(in the rows, 128 means zero)
One turn moves each row of this set onto another row. After a few examples, where does it send each row asked below?
vade: [ 97 132 142 120 139  68 147 160  85 129 153  98 138 164 127 144  90 155
 141 122 164 165 133 149 108 144 131 129 152 145 132 136 144 100 144 151
 167 134 116 126 119 125 121]
numun: [ 66 160  96  94  93  97 125 172 113 145 164  75 114 149  78 143 139 117
 131 120 122 130 133 138 142 157 110 167 120 151 112 162 132 120 129 140
 124 116 118 109 116 154 121]
nad: [ 76 148 107  81 102  75 148 156 142 117 169  92 136 166  69 132 132 160
 131 107 126 141 154 151 161 165 129 153 150 141 119 157 128 137 117 138
 139 121 101 104 124 133 103]
zukip: [ 71 154 128 135  89  99 136 136 102 121 166 110 131 108 103 150 111 128
 124 123 132 152 140 110 148 136 116 177  99 122 104 121 164 108 135 127
 143 100 105 140 109 137 117]
nevov: [101 146 112 127 137  70 163 122  98 138 160 110 123 143 109 157 106 137
 122 108 142 132 111 152  96 116 155 155 131 145 113 131 126  90 136 138
 153 142 130 139 144 122 137]
Zer: [107 138 121 113 141  75 125 131 110  95 154 143 113 154 100 139 113 170
 109 106 169 152 106 148 133 140 148 175 143 148 116 112 138 111 126 138
 140 132 117 148 120 128 136]
pezi: [ 99 162 122 115 116  73 136 110 136 119 177 138 150 127  99 150 120 164
 106 104 145 137 156 139 164 146 135 175 123 124 121 117 141 110 116 102
 136 122 100 126 123 109 114]
nuze: [115 150 108 122 131  90 130 129  93 117 149 134 114 149 106 137 129 148
 103 106 159 138  99 144 120 129 142 188 121 148 111 128 139 107 142 137
 130 128 129 154 118 140 142]
Dev: [135 140 133 117 150  97 143 140 109 148 175 115 130 167 114 150  94 128
 130 130 166 149 142 148 132 137 110 145 154 148 123 134 154  92 152 133
 172 156 128 101 140 128 127]
gitel: [106 148 130 137 123  81 162 150  86 151 164  99 140 165 103 145  87 110
 127 130 145 136 125 116 114 133 121 155 141 127 132 141 123 103 167 147
 155 121 143 107 145 135 112]
Pomom: [ 73 162 124 127  97  95 126 133 107 133 170 124 124 107 104 147 109 132
 118 107 133 136 130 123 150 129 125 182  99 130 109 117 172  97 122 117
 139 119 101 140 107 121 136]
Nesi: [ 68 142 114  93 107  72 148 163 144 121 180  95 136 156  66 136 126 155
 132  98 135 143 160 145 164 166 128 154 147 140 124 159 129 136 119 137
 138 118  99 109 117 137 101]
tol: [ 91 134 112  89 109  89 153 161 126 123 178  94 142 170  78 116 119 155
 134 102 143 141 145 155 168 157 127 157 166 158 126 158 127 133 118 141
 134 124 113  83 115 135 117]
velit: [ 67 156  94 108  91  95 128 170 118 154 170  81 120 141  82 151 140 119
 127 117 127 135 143 132 144 157 109 164 117 143 114 164 130 120 133 138
 129 105 115 114 109 160 120]
Rel: [123 150 113 109 152  96 131 129 114 145 180 128 120 158 112 155 110 130
 124 115 165 129 128 152 121 132 133 152 148 140 121 130 151  83 142 125
 163 169 127 131 137 117 142]
buru: [ 88 136 136 132 129  72 159 159  84 126 167  95 148 166 121 130  91 136
 142 130 162 161 133 143 117 155 133 146 166 137 127 142 143 107 153 157
 170 127 119 113 118 123 100]
nuso: [118 137 138 119 139 109 151 143 102 136 182 110 141 159 111 153  99 128
 137 138 162 157 143 135 137 136 100 148 161 137 119 131 144  98 162 148
 172 140 130  88 140 125 108]
Gapa: [ 83 146 110  80  93 129 133 155 135 139 163  80 121 145  86 143 110 132
 129 118 116 149 154 138 172 145 124 167 132 129 105 135 148 115 119 129
 152 111  89  94 141 133 129]
tute: [ 79 138 115  90  87 123 136 152 139 148 172  81 127 137  82 144 113 132
 124 108 128 150 161 140 176 146 115 167 133 128 109 132 149 113 122 130
 157 106  91  95 141 135 128]
Lanak: [106 158 126 123 101  74 150 107 133 119 183 129 152 131  81 141 119 146
 107 114 152 137 164 137 171 155 120 186 128 126 122 124 148 114 125 108
 151 112 107 120 137 113  97]
vuvin: [ 74 146 101 102  95  98 131 185  98 146 161  80 123 160  93 126 116 125
 135 116 137 132 127 130 143 154 118 161 132 150 127 159 123 126 137 143
 114 117 116  97 103 162 134]
kubi: [115 144 130 136 134  74 171 137  91 150 153  98 131 158 111 145  89 120
 125 118 139 140 123 136 104 120 133 151 128 145 123 142 125 100 154 140
 155 134 145 118 146 137 124]
damep: [ 92 138 119 106 141  76 132 146  97 125 160 116 129 153 129 160 108 164
 134 117 164 153 123 151 105 132 142 130 147 134 126 121 148  91 139 145
 159 148 103 143 119 118 142]
Danom: [121 138 117 107 131 101 123 125 110 112 152 133 112 148 111 138 114 150
  99 113 171 141 113 152 139 129 135 194 128 139 112  99 147  98 139 129
 144 140 110 135 139 131 149]
tanop: [ 67 157 132 122 107  64 103 145 109 108 182 122 136 136  85 146 140 138
 121 120 166 139 144 131 150 172  97 166 127 137 134 133 144 104 129 127
 134 129 130 137  94 140  98]
Ses: [ 99 133 107  95  92 127 150 154 120 146 164  84 128 148  92 137  98 137
 131 119 125 149 143 133 170 131 121 164 140 142 112 130 131 123 126 135
 140 101 103  72 137 145 143]
tikil: [ 67 161 119 122 104  54 110 130 115 115 178 129 132 126  95 148 147 150
 116 108 154 134 130 145 141 157 109 163 122 143 123 123 144  96 119 122
 130 136 133 135  89 136 114]

damep -> nevov
nad -> numun
Now find these:
pezi -> tikil
Zer -> nuze
Dev -> vade
Nesi -> velit
buru -> gitel
zukip -> Lanak
tol -> vuvin

